Each path is a new rotation, seen through one point. The rows after it are directions, each followed by how far the rotation turns it, in deg/step (0 if it stays put).
Each turn is a multiple of 5 degrees from 10 to 175, or 0.
Each row of a path follows its step; steps can be skipped.
Rotation 1:
step 0: [  4 -18  19  18 -17  -5  30 -14  -8  -6   9   1 -23  12  -2   6  -2  -2
  26 -16 -15 -11 -23  10   1 -13  11 -18 -23   1]
step 1: [-12  20  13  17   8   9  14 -12 -11  18  10  -3  -5 -10  -1  24  22  11
   7 -14  -8 -13  13   7   3 -32  16 -20  28  -2]
step 2: [ -8  21   0  21   7  40  20  -3 -13 -11  -3   1  -3  14  10   9  16  -4
 -22  -3  -2   5  14  -6 -17 -12  14  13 -25 -18]
step 3: [ 10 -18  17  18 -13  19  -8 -10  -9  -2 -26 -11 -13  -3   7   0   8 -19
  17 -13  -6 -33  -4  12 -20  -5  14  -7 -31   3]
step 4: [-20   2  -1  -4   3   0  -1  12 -26  15   1  -2  -8 -12  12  43  14   5
  30 -32  -2 -17  -5  -2   6 -18   4   3  -4  -6]
step 5: [-11  24  25   7 -22  20  14  -3  -3  -3  -4  21  -6   0   6  19  17   1
   9  -3  -2  19  14 -20   7   6  11 -10 -18 -32]
step 6: [-18   7  15  34 -14   2  26 -12  -1   3 -23  16  -8  -8  17   5 -12  -5
   3  10 -10 -22  -2  33  -6  -2   7  -8 -22   3]
step 7: [-11  38   7  -1   6  14   6  -2 -27  22  -9 -12   5   4   5   3  19  12
  21 -22   3 -18 -22  17   0 -10  16   8  -3  17]
step 8: [ -1   9  19 -14 -10  27  21  -1  -1  -3 -16   6 -14  23  11  34  14   0
  -5  -4   0   3   0 -34  -7  -6  18  -2 -12  16]
step 9: [-18  -5   5  16  -7  14  11 -14  11   4 -18 -11   6 -16   6  27 -13 -33
  19  11 -17  -7  -9   3  -8   0  33 -11  -7 -11]
Speeds:
[  5   5  -8   6   3   7   3  -4  -6   1  -7   3   5 -14  -4  -5   4  11
  -7   3  -4   4   3   6  -7   4  -5  -2  -5   5] | 85
[  3  -5  -3   4   4   4  -8  -3   6   1   5  -4  -8   1 -17   9   4  -2
  -4  -3   0  -2   6   5  -8  -6  -2   5  -2  -9] | 40
[  7  -2   1  -3  -6   9  -5  -8 -13   2   7   8   3   7   3   2   1   2
   1   9  -7   2  -4   0   4   0  -3  12   2  -5] | 130
[  2  -8  -5  -3   7   1  -8  -3  -6  -4  -5 -11   9  -1   9   4   0  -4
   1   0  -6  -2  10 -11  -5   1   8   1  -3   1] | 60
[ 11   7   1   2  -2   0  -1   2   0   4  -4  -6 -11   9   3  -2  -7   4
  -7  -9  -8  10   0  -6   4   7  -1  -3  -7  -4] | 130
